Each row of T is roughly a mix of the hidden directions of one of several groups.
T (144 x 11):
[425 -219 99 398 243 17 -13 -149 243 126 -75]
[299 13 9 343 331 -30 -255 13 -250 32 335]
[-282 21 141 -276 -292 305 47 291 311 -57 -135]
[-106 299 -37 -231 135 -349 245 30 -389 -125 189]
[186 488 138 -389 -142 -221 -99 12 -98 40 -160]
[-228 6 -158 -405 -141 390 -193 249 133 -108 -131]
[410 145 96 -315 220 -323 307 104 24 -49 28]
[-23 434 -105 -222 -270 86 -386 11 -247 64 124]
[22 -15 95 395 37 184 -156 26 39 -563 119]
[-72 55 79 -425 -421 -162 -330 86 -14 37 206]
[-257 33 90 -57 -245 482 56 331 -165 208 -72]
[461 -396 -11 -258 90 -44 99 36 -215 141 188]
[119 1 185 -536 90 2 216 -221 -311 -136 71]
[-257 40 -22 -301 -456 324 39 82 45 -205 -185]
[141 -74 595 26 -174 -167 228 -78 -36 -97 226]
[140 -134 -92 -328 -59 -60 -198 -241 403 -148 -341]
[-277 -197 493 106 -42 -256 125 198 -221 -133 18]
[199 -178 -181 479 -82 234 -218 -15 52 157 297]
[-508 18 176 161 316 19 -3 108 258 -246 -65]
[-569 -208 -113 124 -280 53 8 135 -119 -199 100]
[265 74 194 -141 -129 -294 -168 -6 -398 66 363]
[-80 -381 -166 126 -109 239 -488 -163 52 -24 163]
[5 406 107 442 -358 -61 -175 29 97 16 -120]
[255 94 -287 -77 -267 331 300 -217 -40 -155 -231]
[147 225 31 -332 -176 -400 119 151 31 -378 64]
[-194 200 -158 -151 -106 228 -7 366 -469 124 35]
[134 -424 -171 -164 3 -99 432 117 -81 284 90]
[-81 149 -181 64 -89 -97 -330 143 301 -500 73]
[-114 -266 336 -201 209 -214 264 176 338 78 108]
[-198 140 432 205 104 -78 94 -67 -377 221 -223]
[-54 180 -76 -49 -146 429 -260 -213 181 -396 -86]
[15 -58 23 -160 426 335 58 -94 182 308 308]
[-237 37 -115 185 447 -74 159 -171 -248 -19 -364]
[-90 2 -430 82 500 35 -92 160 94 242 -79]
[2 5 -114 210 45 -277 160 2 525 265 -226]
[-181 -138 -84 -559 216 -284 92 -111 -193 -45 8]
[-14 -488 373 -191 -90 -96 109 187 117 -168 199]
[-203 -16 -130 28 -207 440 383 206 232 -77 -122]
[-35 282 217 -135 52 9 123 -311 -337 -410 129]
[-249 -380 -84 -324 241 -340 239 -55 82 -11 -24]
[570 225 57 159 184 -29 52 -111 226 216 -84]
[41 -23 346 91 331 290 -63 -443 1 -164 -87]
[46 580 -108 -101 -37 -5 296 -293 2 -124 -91]
[-13 -183 -53 -141 -137 9 -255 145 278 562 -69]
[132 57 473 -251 33 319 36 -370 105 7 7]
[-59 -520 20 -214 317 52 158 101 -209 232 -56]
[248 -26 -106 -98 -160 -588 -77 -82 185 60 -232]
[30 -324 227 -253 212 -380 113 -305 186 -19 -83]
[-249 -112 -459 169 -242 342 -103 120 -31 -209 -7]
[171 -231 310 298 294 80 248 340 21 -67 129]
[2 -103 -102 76 -262 33 -489 282 -172 49 333]
[467 37 246 -190 59 -324 123 -286 141 95 -94]
[211 0 -448 362 35 135 -53 -118 201 -228 233]
[183 305 -143 80 -400 -238 -103 -194 188 42 -321]
[-51 97 333 306 -217 -443 101 143 -58 -158 201]
[-136 -347 -22 200 -79 14 -421 -53 280 -319 -116]
[238 305 96 -173 105 333 333 -189 151 -206 -192]
[252 75 -30 233 -90 -198 445 -28 266 -153 -307]
[0 -209 213 259 357 215 105 -330 308 -7 -117]
[15 414 -99 461 98 301 -144 -157 85 -115 1]
[233 -339 -223 63 466 143 -104 -229 122 -102 -101]
[311 -361 278 -233 -127 -49 308 18 196 -6 218]
[-89 545 -235 -73 -109 -155 42 61 -173 247 -246]
[196 244 214 313 114 252 -51 -333 52 307 -174]
[52 33 287 -423 107 256 -8 -361 -175 -214 100]
[150 76 -492 -57 -176 412 -182 0 55 -138 -171]
[160 -280 -297 -238 -239 21 -168 315 215 220 175]
[-460 -147 -372 212 -7 143 -125 295 136 -8 19]
[-79 -336 185 -160 446 -85 286 209 -89 152 133]
[-162 -362 548 33 34 -82 288 23 -70 -50 36]
[-251 -38 -91 159 -422 215 -225 260 318 -131 0]
[15 367 -76 30 -227 429 -208 -178 270 -137 -124]
[450 269 -92 -6 41 280 314 -215 -96 48 -198]
[191 213 -80 -299 323 121 77 -356 -80 159 -313]
[36 -133 283 90 365 58 239 -355 228 -240 148]
[-224 32 -421 89 -14 -123 267 271 195 -208 -284]
[214 207 -20 482 -279 157 100 -219 143 78 -224]
[223 -437 -217 -191 1 311 -8 -45 274 124 213]
[79 -129 21 -457 86 -313 283 -82 -63 -170 -320]
[-379 75 -54 -160 -8 387 -15 47 -147 441 113]
[-210 -255 -122 -192 -112 345 53 336 350 -165 34]
[-239 139 52 -13 -16 496 79 178 -150 391 139]
[307 287 444 28 206 -176 -180 -63 -154 203 96]
[-394 26 28 -189 42 567 20 -95 73 95 -140]
[-277 -83 156 -22 -61 -13 -326 164 -142 -90 534]
[-25 380 -108 -63 -6 -92 341 -147 154 -139 -457]
[309 -19 -117 -212 -157 145 6 -371 307 118 -336]
[-97 90 214 -107 -164 -468 -133 406 -203 16 -123]
[-487 71 264 -50 -212 -14 294 181 205 100 -167]
[52 -153 -209 -323 -300 119 -232 336 -185 122 255]
[-264 -15 -142 62 -109 244 -568 41 81 244 -57]
[217 165 -282 -262 -151 393 -221 75 -149 -9 288]
[-40 -120 115 268 -275 -344 -131 381 -210 70 228]
[37 46 -151 131 190 384 -255 -218 -80 431 -165]
[-116 72 -147 -506 -169 -205 18 -114 10 312 -286]
[-256 -142 60 100 221 140 -153 214 -402 -126 380]
[-196 58 -173 -131 -69 -228 -220 284 -310 -146 408]
[231 -439 -307 133 379 50 6 -61 -68 203 -69]
[284 -219 68 -353 108 111 417 -27 -314 47 -51]
[-279 -155 5 -553 210 -110 23 -49 -1 -267 -145]
[245 258 15 13 -319 -291 124 -130 230 10 -400]
[-156 14 -80 329 -306 133 -9 -111 -466 -231 158]
[301 18 -463 143 -59 172 218 -303 -173 -108 -136]
[-1 212 -269 -20 -356 123 -288 -234 -332 -145 -173]
[-185 -300 171 446 -73 -138 42 281 -158 275 30]
[-68 -442 359 -284 22 -3 -218 -76 -42 268 148]
[248 44 72 27 366 101 4 276 456 245 26]
[-8 17 168 255 53 -188 -216 -350 449 -210 110]
[197 -183 -149 83 326 122 208 -276 292 31 -361]
[0 287 -373 238 -187 -21 -248 301 -265 115 -94]
[-21 -256 129 366 231 420 15 -66 40 -291 148]
[453 -120 389 -158 130 -264 49 -97 209 32 139]
[-103 -186 159 93 -496 -222 -72 18 401 -135 28]
[498 248 -245 115 -180 7 323 50 -2 -74 -177]
[-322 327 -62 450 -103 -298 -2 7 -160 78 105]
[73 -67 -149 -144 -10 89 -460 -212 263 -409 72]
[-175 147 -144 27 -117 84 327 31 453 -301 -246]
[207 -151 220 254 145 224 185 -227 287 344 -150]
[73 -8 3 434 -15 64 -369 -167 363 -127 222]
[107 37 318 64 -287 -296 255 237 -145 358 27]
[-138 -226 94 132 157 490 51 168 -47 -81 397]
[-66 -148 61 -275 7 402 -310 222 -6 -364 116]
[349 280 -183 153 -44 -284 -277 198 133 210 -204]
[39 107 51 -469 168 -43 -326 -358 -193 108 101]
[-233 30 -64 -191 145 524 246 -82 204 -39 -240]
[4 -55 -247 -181 -205 206 -290 -113 -413 -41 330]
[-417 24 31 -264 -194 337 -29 303 -73 -75 244]
[178 -1 244 258 43 274 375 -14 157 -207 -341]
[157 -179 -118 280 -343 96 -491 40 6 -150 134]
[158 -54 -231 248 -101 69 -496 179 334 -26 105]
[241 314 123 -37 461 -108 3 -101 -201 320 -91]
[-168 -151 348 -11 -451 81 -37 247 57 297 -153]
[-227 -19 164 -401 -177 -362 53 370 -80 -40 -99]
[-58 343 -210 -443 -65 218 -360 -87 -62 22 -62]
[468 64 9 -71 -135 217 -267 177 341 191 102]
[-327 -98 54 263 389 -298 47 61 -247 156 198]
[10 367 -220 308 -216 22 115 41 276 -116 -359]
[-231 -284 367 -77 -152 270 -271 96 -16 220 239]
[-224 -554 5 -19 168 302 -143 42 146 191 -45]
[-210 115 287 -162 263 -159 92 -144 -442 -152 -225]
[77 229 -78 162 -163 302 -360 149 -108 -50 429]
[338 6 -148 211 -373 99 -295 -14 358 -118 -7]
[-179 -408 405 -310 0 79 84 104 -76 258 -59]
[32 -183 -259 -210 -189 -189 145 75 330 65 -449]
Here is one row of each group, with its name. Which group are the others in?
[177 124 -298 41 70 12 -242 103 -473 325 -137] -> (99)
[-98 135 25 -358 188 -543 13 113 59 -233 -27] -> (101)
[-490 -183 -229 140 -224 215 62 150 -174 -218 113] -> (111)
[-40 280 -253 -155 -51 -84 -160 -42 -136 -544 199] -> (132)

[-61 -133 -37 91 43 200 -161 134 -437 -139 481] -> (101)
[-559 235 57 68 182 153 165 -62 150 245 -113] -> (101)
[-17 -204 -131 154 126 339 204 -197 498 105 -75] -> (132)
[163 113 -119 12 -405 -40 -505 67 203 -185 -65] -> (101)
[270 146 -95 413 39 194 -378 202 177 77 154] -> (111)
[186 231 -177 224 105 169 365 -323 154 264 -138] -> (132)
[-213 -87 252 343 -31 377 104 -159 286 250 -46] -> (132)
[78 286 -18 153 226 -8 -399 -174 -443 -75 -74] -> (132)
[342 110 24 -4 -390 401 156 -4 248 -147 -95] -> (111)
[18 -35 333 243 235 -255 172 -371 265 -103 -140] -> (99)
[240 -127 82 -14 -353 -341 310 89 303 -62 -193] -> (99)
[-154 50 -181 533 88 -200 -218 146 -77 -305 15] -> (132)
[-332 17 128 40 131 316 -372 -153 -382 -54 43] -> (132)
[284 19 59 328 -315 -249 -73 -358 -207 -133 106] -> (111)
